Every row has a hidden score. In each pair, how much higher is the second row's than the first's? 15 means about the same, 30 much higher and 0 much lower. The score is a weighted sum of the row's numbers plus the product of two more (or one squared), each taken from its middle value.
[ 11  28 -58   8 -30 -35  26  11  52 -42]
[ 34 -14  -8 -42  32 -31  24  -5  28  14] ~ 8
[  4  30   8  42  -2  25 -30   0   6 -22]
[ 12  52   9  28 -16   1 -47 -32 -12 -20] ~ 13
[ 10  32 -14  47 -14  39 -38  -2  21 -41]
[ -8  44 -55  12 -17 -18  15 -26  54 -35] ~ 6
[  6  34 -85 -10  -5 -65  59   9  36 -36]
[-14  15  17  32  -5  34 -24 -11  -6 -21] ~ 3
[ 31 -47  28 -49  27  -2  31   1 -30  21]
[ 37  24 -49  -8  10 -52  12 -20  64 -22] ~ 18
[-34 -41  39 -40  11   3   0  22 -48  49]
[ 10  29 -61  17 -21 -12  20  -1  34 -48] ~ 14
[-1  4 17  7 -2 31 -2 -6  1 -2]
[ 14 -24  28 -28   9   2  33  -1   4  14] ~ 13
[-34  14  26  17 -21  25 -24 -12 -32  10]
[  4 -27  37 -45  20 -35 -20  -5 -30  46] ~ 9
[-17 -38  11 -21  10   1  -9   3 -41  36]
[ 11  55 -15  55 -19  18 -32   8  30 -42] ~ 12
[  9 -17  35  -3  12  16   9   6 -13  17]
[-29 -39  33 -25  -9 -17 -12   5 -23  56] ~ 23
[ 13  36 -79  -4 -19 -51  26 -28  51 -35]
[ -8  34  11  30 -42  23 -19  -5  18 -33] ~ 17
[-15 -10  -2  26  -7  26 -22  -6   4 -13]
[  0  48 -33  30   7 -31   0  -1  29 -43] ~ 12
[-16 -49  23 -24  13  16  -4  15 -29  34]
[-33 -45  29 -30  -1  -3  -5   6 -36  42] ~ 13
[-1  0 -6 14 -4 22 -3 21 19 -3]
[  8  31 -19  36 -25  31 -27 -14  15 -36] ~ 10
[-17 -37  28 -19  25  10   4  11 -29  28]
[-18  35  11  31  -5  54 -41   4 -11 -10] ~ 15
[-11  29   3  39 -13  34 -35 -14   8 -12]
[  2 -30  30 -15   7  25  -9   9 -15  22] ~ 13
[ 16  16 -90 -19 -12 -76  53 -24  67 -24]
[ 38  28 -84   2 -17 -61  33 -20  49 -30] ~ 24
[  50   31  -80  -23   -6 -100   49  -29   67  -33]
[-15  31  25  24 -28  17 -43 -23 -39  -6] ~ 16
[-15 -28  21  20  -2  46 -28  18   6  19]
[  2  34 -59  27 -13 -30   4  10  41 -35] ~ 9
[-24  19   2  41  -1  48 -19  -7  15 -31]
[ -9   1  17   3  -3  22   4  26 -32  26] ~ 22
[-12 -26  24 -14  16   1   0  -3 -40  36]
[-29 -56  52 -49   6  -8  51  33 -45  45] ~ 18
[ -9  -3  23  14  -6  24 -12  -5 -16   4]
[ 25  22 -58   4 -15 -45  26  -7  56 -33] ~ 17
[ 16 -36  25 -45  38 -36  41   5  -9  36]
[ 43  26 -51 -26  12 -43  24 -16  62 -21] ~ 12
[ -7  16 -20  37 -31  46  -4 -10   9 -40]
[ 21  -9 -14   7 -15  24   9   1  17 -14] ~ 16
[-28 -44  16 -20  18 -13 -12   9 -32  36]
[-29 -68  38 -78  27 -32  39  34 -54  67] ~ 12
[ 39  -8 -15  15  -5  -4  -4 -11  35 -21]
[  7  61   8  46  -3   7 -42 -13   1 -29] ~ 14
[ 10 -24  32 -40  50  -4  19  13  -9  26]
[-11   6  33  21  -4  35 -24  -3 -30   1] ~ 16
[-58 -46  36 -38  -1 -15  10  17 -57  52]
[  7 -41  32 -52  37  -8  37  23  10  37] ~ 7
[-16  26   7  22 -20  45 -36  -4 -38 -15]
[-33 -29  21   0  -5  -2  -3   7 -35  37] ~ 18
[-1 11 16 13 11 50  2 10 -4 -2]
[ -9 -14  22   9   3  47  -2  -8  12   6] ~ 12
[-18 -16  31  -6   1  21  -5   9 -42  25]
[ 12   9  10  16 -24  -1 -14 -11 -21   0] ~ 10
[ 23  29 -45  28  -8  -8   3  12  54 -40]
[ -6 -27  20 -10   0  21  -6  14 -29  19] ~ 12
[-18   0  23  25 -24  23 -54   0 -16 -14]
[-19 -15  38  -5   2  25  -3  16 -40  37] ~ 15
[-13 -28  31 -14  14   5 -13  -5 -33  34]
[ 22  34 -78  -6   2 -41  53 -13  33 -29] ~ 21
[ 31 -14  -7 -14  44   6  28   7  30   0]
[ 16  11 -74 -15  15 -52  35 -29  51 -18] ~ 10
[-10 -25  28 -27  17 -22 -18   9 -37  43]
[ 21 -29  18 -13  21   5   6 -13  -6  10] ~ 11
[  7  32 -50  15 -12 -40  22   9  40 -42]
[ 15  11 -37  24  -9  -3   7   7  27 -30] ~ 16
[ 26  27 -63   0  -6 -63  57 -21  53 -25]
[-15   9  23  28 -28  26 -44   2 -10  -6] ~ 13
[  9  40 -53   3  -2 -29  14 -22  47 -33]
[ -7   2   8  -3   8  14 -21   1 -34  19] ~ 22
[ 21 -14 -12 -12  13   0  11 -14  28  -2]
[ 22 -13   0 -16  24  12  12   5  -9   2] ~ 16
[ -4 -41  10 -29  14 -31 -35 -14 -32  44]
[  3  14 -12   4 -22  16  21 -21  11 -15] ~ 7
[ -1  33 -16  15   9 -57  -1   5   9 -31]
[  1  39 -11  45 -25  49 -15   2  33 -34] ~ 9
[-14 -48  22 -56  28 -37  11 -11 -48  58]
[ 34  -3 -11 -15  25 -15  24  -3  30   2] ~ 12
[-12  56  -2  50 -18  32 -20   0   3 -35]
[ 17 -39  19 -36  44 -16  20  -8   4  18] ~ 5
[ 18 -16  23 -30  10  -7  30  -4 -20  17]
[-42 -68  31 -79  19 -19  42  38 -40  69] ~ 22
[ 28  36  26  42 -13  -3 -39  -7 -11 -25]
[ 19  35 -20  25  -4   2  -7   6  32 -33] ~ 25
[ -7 -12  20   0   6  39 -33  18 -26   8]
[  1  68   7  56 -38  13 -51  -2   6 -42] ~ 17
[ -5   4  27   0  15  24 -30   7 -56  19]
[ -4 -42  45 -28  22   9  -3  11 -12  30] ~ 11
[-33 -22  38  -6  24  12 -10  37 -33  38]
[-20 -51  16 -60  38   3  29  37 -24  42] ~ 12
[ 23  27 -70  -4  -9 -40  55 -15  48 -24]
[ 25  27 -54   3 -13 -26  20  -5  37 -25] ~ 15
[ 16  -1  -9  -8  -4  -5  25  -1  29 -15]
[-49 -57  17 -32  25  -4  14  24 -55  38] ~ 25
[-18   5 -23  26 -35  29 -26  -1   5 -30]
[ 16  37 -22  35 -35   3 -10   2  28 -43] ~ 14
[-10  31 -37  27 -26 -16  -1 -19  24 -45]
[-36 -42  18 -50  17 -18  23  16 -40  64] ~ 24
[  9  48 -26  30  13 -24  -6  30  30 -45]
[  4  11  28  25  -2  26 -21 -11 -19  -9] ~ 3
[ 19  27 -46   9 -19 -38  22 -18  50 -31]
[ -9  16   5   4 -27  26  -3  -2  16 -18] ~ 13
[  8  53  -9  46 -10  14 -30  -3 -24 -50]
[ -3 -11  20  19   0  19 -11  -1   8  10] ~ 10
[  2  23 -14   8  -6   9  11  -6  18 -26]
[  0  -7  23  21   4  44 -15  14 -18  12] ~ 15
[ -3  32  16  39 -28   8 -27  -9 -44 -25]
[ 23  41 -41   9  -8 -15  15 -24  42 -25] ~ 12
[ 13 -49  17 -48  40 -33  37 -15   2  22]
[-32 -21  12   9 -14  43 -14   4  -3  15] ~ 24
[-17   3  18   4 -13  45 -20   1 -10   3]
[-10  10  17   7 -15  22   0  -1  14   2] ~ 15
[-22 -30  38 -12 -14  20 -20  16 -40  32]
[ 27 -23  17 -38  36  22  23   0   5  15] ~ 9
[-42 -38  35 -18  23  12   2   2 -25  34]
[-34  -9  14  12 -11  42  -6   6 -13  -7] ~ 15
[ -9  38 -27  28 -18  16   3   3  46 -29]
[-31 -36  21  -7 -15  24 -14  11 -33  43] ~ 21
[ 17  32 -62   6 -15 -38  28 -10  48 -27]
[ 11  -2  -4  15  -7  35  -8 -15  22  -3] ~ 12
[-17 -19  25   7  -3  46 -27  24   3   9]
[ -7 -26  31 -37  12  26  -4  15 -20  30] ~ 10
[  3   0  10  26  -2  54 -12   6 -17  -2]
[-29 -12  25   7  10  29 -17   5 -31  10] ~ 17
[  1  19   3  34  -4  19  10   5  22 -26]
[ -4 -56  42 -83  27 -34  65  43 -44  58] ~ 23
[-10  57  11  41   3   9 -28 -11 -24 -19]
[-16   4  24  -6  -6  -5 -15 -11 -31  16] ~ 7
[ -2  24   0  59 -23  29 -40   0   7 -34]
[-18 -36   5 -46  24 -48   8 -12 -42  69] ~ 16
[ -4 -19  15  10  -1  35   1   2 -14   9]
[  1 -10   8  -6   1   4   1  -6  18  -3] ~ 10
[-18 -31  25 -25  14  -5  13  15 -28  48]
[ -4 -43   7 -43  29 -48  22   4 -61  57] ~ 17
[ -9   0   7  11 -15  45  -6  10 -22   0]
[ 18  14 -26  23  -1  20   1 -13   8 -23] ~ 14
[ -9  13  16  30 -27  30 -17  -4 -14   0]
[-38 -30  23 -11  10  17  -3   7 -33  25] ~ 18
[ 13  19 -30  40  -7   5 -19   6  20 -43]
[ 16  26 -47  18 -29  12   4 -15  26 -38] ~ 9
[  9  26 -98  -1 -26 -37  24 -23  69 -31]
[ 38  28 -44  24  -1  -6  -1  -7  51 -38] ~ 20
[ -1 -31  17 -27  11 -19 -19 -17 -37  33]
[ 11  30 -91 -23 -36 -46  34 -14  53 -37] ~ 13
[ 38  -5 -20 -23  27  -4  28 -26  35  -4]
[ 26  20 -16  15 -13  -1   5   2  25 -30] ~ 21
[  1  19  19  22  -5  10 -52 -14 -22  -6]
[-15 -45  39 -19   2   6  -5   6 -53  38] ~ 18
[ 12 -35  28 -54  32 -20  26   8 -30  38]
[ -3  13  -1  15  11 -51  14  36   9 -43] ~ 22
[-16   4  24  35  -4  30 -37  -1 -21   5]
[  3  29 -16   4   2 -38  15  18   7 -37] ~ 21
[  1  19  32  36  -3  29 -36   2 -24 -11]
[-27 -25  38  -8  10   2   0  -3 -35  30] ~ 18
[-29 -30  37 -18  10  18 -11  22 -36  29]
[18  1 -6  3 -3 25  5  7  0 -9] ~ 12
[-25 -41  36 -14  13  21  -9  16 -39  33]
[ -4  19  25  31 -31  20 -40 -15  -3  -9] ~ 8
[ -6  29 -49  20  -9 -14   7  -9  47 -36]
[ 20 -14   1   4  27   0   7  -1  24  -6] ~ 20
[ 40  19 -71 -32 -18 -81  61 -33  57 -20]
[ 37  17 -45   4 -10 -43  29  -5  51 -31] ~ 17
[ 31  -1 -55 -14  -4 -67  37 -25  56 -22]
[-33 -56  40 -46  27   5  17  12 -41  43] ~ 16
[  7  38  -5  40 -19  23 -24   6  15 -38]
[-40 -54  32 -55  24  -4  18  31 -39  66] ~ 19
[ 17 -21  25 -65  32   1  51   5 -15  40]
[-24 -61  28 -25  18  -4   5  -3 -27  41] ~ 19
[ 3 -6 10 12 16 23  8  5  1 -7]
[-23 -47  25 -37  12  17  26   7 -52  51] ~ 17
[ -4  21 -23  37 -20  -1  -6  11  18 -38]
[ 17  12 -31  10   0  -3  33  -7  42 -18] ~ 10
[-28 -15  24 -12  -8  20 -27  26 -24  24]
[-24 -16  32   0   6  29 -17  13 -41  22] ~ 14
[ 15 -47  25 -54  36 -27  28 -16 -12  30]
[ 43 -14 -11 -35   6 -14  13  -3  11   9] ~ 16
[-13  33  18  41 -13  35 -42 -11   9 -13]
[-31 -48  39 -45  22 -32   5  30 -23  54] ~ 21
[-42 -49  37 -74   8 -12  29  36 -31  64]
[-14 -15  26  20  -5  42 -32 -11 -38  13] ~ 11
[  1  35 -22  13  -3 -54   7   8  10 -46]
[  5  35 -15  53 -26  21 -27  25  -1 -35] ~ 14
[  9 -37  30 -58  43 -17  34   5 -39  42]
[-29 -30  24 -17  -4  11 -15   5 -35  46] ~ 18
[ 15   7   3   2  14  11  12 -13   9  -7]
[ 12  44 -36  25 -18 -20  10  -2  35 -50] ~ 21
[  5 -63  42 -54  23 -25  25  23 -29  38]
[ 13  33   3  46 -13  47 -16  10   7 -30] ~ 16
[ -7  48  -5  50 -16  14 -41 -11 -24 -34]
[ 22  15 -51  10  -1 -20   9 -19  33 -36] ~ 9
